[[ -7  -3  -8  -5  19   0  -2   8 -20   5 -16]
 [-20  -4  -2   1  15 -10  16  13  -7  23  10]
 [-11   8   9   5  11  18  -7  -8   9  25 -13]
 [  7 -16  -1  40  21  -5  10 -18  -4  12   9]
 [ -8  17  13  19   7  -5  17 -12  -3   3   3]
 [  2  11  19   5  -5  -5   8 -13   3  -5  16]
 [-15 -10 -14  -5   2  11  -2   3 -15  10 -14]
 [-12 -11 -19 -18   9  -2 -12  13 -14  -5 -12]]
->
[[-12 -11 -19 -18   9  -2 -12  13 -14  -5 -12]
 [-15 -10 -14  -5   2  11  -2   3 -15  10 -14]
 [ -7  -3  -8  -5  19   0  -2   8 -20   5 -16]
 [-20  -4  -2   1  15 -10  16  13  -7  23  10]
 [  7 -16  -1  40  21  -5  10 -18  -4  12   9]
 [-11   8   9   5  11  18  -7  -8   9  25 -13]
 [ -8  17  13  19   7  -5  17 -12  -3   3   3]
 [  2  11  19   5  -5  -5   8 -13   3  -5  16]]

[[ -3 -21  19  -4   1 -19 -28   2  39  25   8  35]
 [ -9 -34  -5  26  -2  26  12   5  31  30 -29   0]
 [ 39  -6  25  33  36  -2   1   2 -40   7  19   2]
 [ -7 -28   4  -5  13  19 -25  15 -23  22 -19  -2]]
->
[[ -9 -34  -5  26  -2  26  12   5  31  30 -29   0]
 [ -7 -28   4  -5  13  19 -25  15 -23  22 -19  -2]
 [ -3 -21  19  -4   1 -19 -28   2  39  25   8  35]
 [ 39  -6  25  33  36  -2   1   2 -40   7  19   2]]

[[ 18   0  11  14  -6   1]
 [-22  -1  -9  26 -18  31]
 [  8   0 -16  18   0 -13]
 [ 22 -11  27  35 -11 -10]
 [  4 -24 -38  -6 -15 -14]
 [ 24   7 -12  -5  -5  10]
 [  5  33  31  33  -6  36]
 [  9  13  -8  13 -18   4]]
->
[[  4 -24 -38  -6 -15 -14]
 [  8   0 -16  18   0 -13]
 [ 24   7 -12  -5  -5  10]
 [-22  -1  -9  26 -18  31]
 [  9  13  -8  13 -18   4]
 [ 18   0  11  14  -6   1]
 [ 22 -11  27  35 -11 -10]
 [  5  33  31  33  -6  36]]

[[-13  17  -8   3 -16  18  -6  29]
 [ -5 -21  29   9  11 -22  -6  -2]
 [-15   3  16  10  27  23   0  13]
 [  2 -23  -3 -13  21 -13   5 -33]
 [-19 -11   8 -21 -20 -13 -29  15]
 [ 20  11  33  11  -6   4 -27   4]
 [-13 -21 -17 -23  -3 -19   5 -12]
 [  6  10 -26  -1 -13  -5  22  -3]]
->
[[  6  10 -26  -1 -13  -5  22  -3]
 [-13 -21 -17 -23  -3 -19   5 -12]
 [-13  17  -8   3 -16  18  -6  29]
 [  2 -23  -3 -13  21 -13   5 -33]
 [-19 -11   8 -21 -20 -13 -29  15]
 [-15   3  16  10  27  23   0  13]
 [ -5 -21  29   9  11 -22  -6  -2]
 [ 20  11  33  11  -6   4 -27   4]]

[[-15 -12  21]
 [  3   8  -1]
 [  7 -11   3]
 [  6   8  -9]
 [-24 -34  20]
 [-26 -22  15]
 [-12 -20  11]
 [-15 -26  36]]
->
[[  6   8  -9]
 [  3   8  -1]
 [  7 -11   3]
 [-12 -20  11]
 [-26 -22  15]
 [-24 -34  20]
 [-15 -12  21]
 [-15 -26  36]]

[[-26  -7 -20  25 -14  16]
 [ -1 -12 -19  -1 -18  -1]
 [-41 -19  -5 -11  -3   9]
 [-17   4  -2 -12  12 -33]
 [-19   5 -14   2  -8 -22]]
->
[[-26  -7 -20  25 -14  16]
 [ -1 -12 -19  -1 -18  -1]
 [-19   5 -14   2  -8 -22]
 [-41 -19  -5 -11  -3   9]
 [-17   4  -2 -12  12 -33]]

[[ -9   1  -8]
 [-26 -17   6]
 [-14   4  -1]
 [  0 -11   2]
 [ -2  -1   3]
 [  1   0   1]
 [-12  37  13]]
->
[[ -9   1  -8]
 [-14   4  -1]
 [  1   0   1]
 [  0 -11   2]
 [ -2  -1   3]
 [-26 -17   6]
 [-12  37  13]]

[[ -2  12   7 -25  20   7   1  -4   0 -12]
 [-36   0   6  10  -4   4   1   1 -25  -3]
 [  3  12  24  18   6 -22  12 -22  12 -25]]
->
[[-36   0   6  10  -4   4   1   1 -25  -3]
 [ -2  12   7 -25  20   7   1  -4   0 -12]
 [  3  12  24  18   6 -22  12 -22  12 -25]]

[[-33  22  19 -20  12   1  11  15 -39  -1  -3  12   6  19  11]
 [ 24   3   0   1   0   4   3 -20  29  -7  -2   8  10 -24  13]
 [-30   1 -16 -38  27   1  29 -19 -15  -4 -12   3  12  -9   9]
 [ -7   2 -21  16  16   9  13   3  -4  11   4  23  22 -22  23]]
->
[[ -7   2 -21  16  16   9  13   3  -4  11   4  23  22 -22  23]
 [-30   1 -16 -38  27   1  29 -19 -15  -4 -12   3  12  -9   9]
 [ 24   3   0   1   0   4   3 -20  29  -7  -2   8  10 -24  13]
 [-33  22  19 -20  12   1  11  15 -39  -1  -3  12   6  19  11]]
---
[[ 26   8 -34  15  24]
 [ 25  19 -34   5  34]
 [-20 -18  20   3 -17]
 [ 24  34 -34  -8  29]
 [-11 -12  16   1 -15]]
->
[ 26  19  20  -8 -15]

[[-10 -15   3  -6  -4]
 [ 24  10  22   8 -10]
 [ 36 -39  -6  -9 -23]
 [ 12  36   1   9 -34]]
->
[-10  10  -6   9]

[[-29 -23  14]
 [ 12  30  33]
 [ 21   0 -25]]
->
[-29  30 -25]

[[  6  17  24   4  -2]
 [ 27  12 -38 -39  18]
 [ -6 -18 -23 -24  -8]
 [ 11  11   5   1   5]
 [ 15  16   4  -1  -2]]
->
[  6  12 -23   1  -2]

[[-19 -25   6 -10 -18]
 [ -5 -14 -18  -1  -1]
 [ 30   6   6   9  16]
 [ 14  -6 -24  39  27]]
->
[-19 -14   6  39]

[[  8  -1   5]
 [-20  36   2]]
->
[ 8 36]

[[ -5  26   2  -6  35]
 [  7   4  12  29   3]
 [ -2  21 -18 -11   9]
 [-40 -39 -18 -33  -3]]
->
[ -5   4 -18 -33]

[[-20   7]
 [-23 -30]
 [  3 -25]
 [-24   2]
 [-33   7]]
->
[-20 -30]
---
[[  1   4  -6   9  15  22 -18]
 [ -8  -1   1  -9   1 -38   1]
 [ -8  -2  -1  -2   5 -30 -12]
 [ -1   2  -6   9  17  10 -24]
 [  6   4  -3   7   6  33  -3]
 [  9  -2   2   8 -10  37   5]
 [ -8   0  -3  -1  11 -27 -15]]
->
[[-18   1 -12 -24  -3   5 -15]
 [ 22 -38 -30  10  33  37 -27]
 [ 15   1   5  17   6 -10  11]
 [  9  -9  -2   9   7   8  -1]
 [ -6   1  -1  -6  -3   2  -3]
 [  4  -1  -2   2   4  -2   0]
 [  1  -8  -8  -1   6   9  -8]]

[[-14 -14]
 [-35  15]
 [-12   9]
 [ -3  38]
 [-11  12]]
->
[[-14  15   9  38  12]
 [-14 -35 -12  -3 -11]]

[[-12   7 -11 -19  -9 -15   1 -11  32  -7]
 [ -1 -10  26  14   8   3  -1  12 -16   1]
 [ 17   9 -32 -10  -9   8   3 -12   4   5]
 [ 20   3 -18  11   5  22  -2   0 -29   9]]
->
[[ -7   1   5   9]
 [ 32 -16   4 -29]
 [-11  12 -12   0]
 [  1  -1   3  -2]
 [-15   3   8  22]
 [ -9   8  -9   5]
 [-19  14 -10  11]
 [-11  26 -32 -18]
 [  7 -10   9   3]
 [-12  -1  17  20]]

[[ -1  -5 -11  -5 -11   2  18]
 [  7   5  18  18  -5  15  13]
 [  4 -27  30   4  -3  18  34]
 [ -6  10 -16  14  12 -16  -1]
 [ 27  11  24  16  -6  14   6]
 [  3  25  -6  20  -3  -1  -8]
 [-24  12  -2   9   8   3 -28]
 [  7   7  28  -8 -10  34   7]
 [ 12   7   7   0 -19  11  -8]]
->
[[ 18  13  34  -1   6  -8 -28   7  -8]
 [  2  15  18 -16  14  -1   3  34  11]
 [-11  -5  -3  12  -6  -3   8 -10 -19]
 [ -5  18   4  14  16  20   9  -8   0]
 [-11  18  30 -16  24  -6  -2  28   7]
 [ -5   5 -27  10  11  25  12   7   7]
 [ -1   7   4  -6  27   3 -24   7  12]]

[[ 19 -18 -40  -5]
 [ 18 -17 -37  -4]
 [ 10  -9 -31  -7]]
->
[[ -5  -4  -7]
 [-40 -37 -31]
 [-18 -17  -9]
 [ 19  18  10]]

[[ 16  -4  -2  -2  -3 -16 -21  -1]
 [ 27  16 -10   2  13 -22 -13  10]
 [ -6   7  12  12 -13 -10  12  31]
 [ 11 -43 -15 -17  -9   4  11 -22]
 [  6  -2  -2  -7   3   4  -5   4]
 [ 14  10  13 -11  -3  -2   3   6]
 [ 13 -11  -2  14 -10 -25 -18  -2]
 [  8 -27  -8   2  -5  -2  12  -6]
 [ 13  19 -16  -9  27 -31  -2   8]
 [  2 -19   2  -1 -12  17   1  12]
 [ 21   2   7  19  -3 -32 -19  -3]
 [ 18  -4   2   1  -7  -5  -9   5]]
->
[[ -1  10  31 -22   4   6  -2  -6   8  12  -3   5]
 [-21 -13  12  11  -5   3 -18  12  -2   1 -19  -9]
 [-16 -22 -10   4   4  -2 -25  -2 -31  17 -32  -5]
 [ -3  13 -13  -9   3  -3 -10  -5  27 -12  -3  -7]
 [ -2   2  12 -17  -7 -11  14   2  -9  -1  19   1]
 [ -2 -10  12 -15  -2  13  -2  -8 -16   2   7   2]
 [ -4  16   7 -43  -2  10 -11 -27  19 -19   2  -4]
 [ 16  27  -6  11   6  14  13   8  13   2  21  18]]
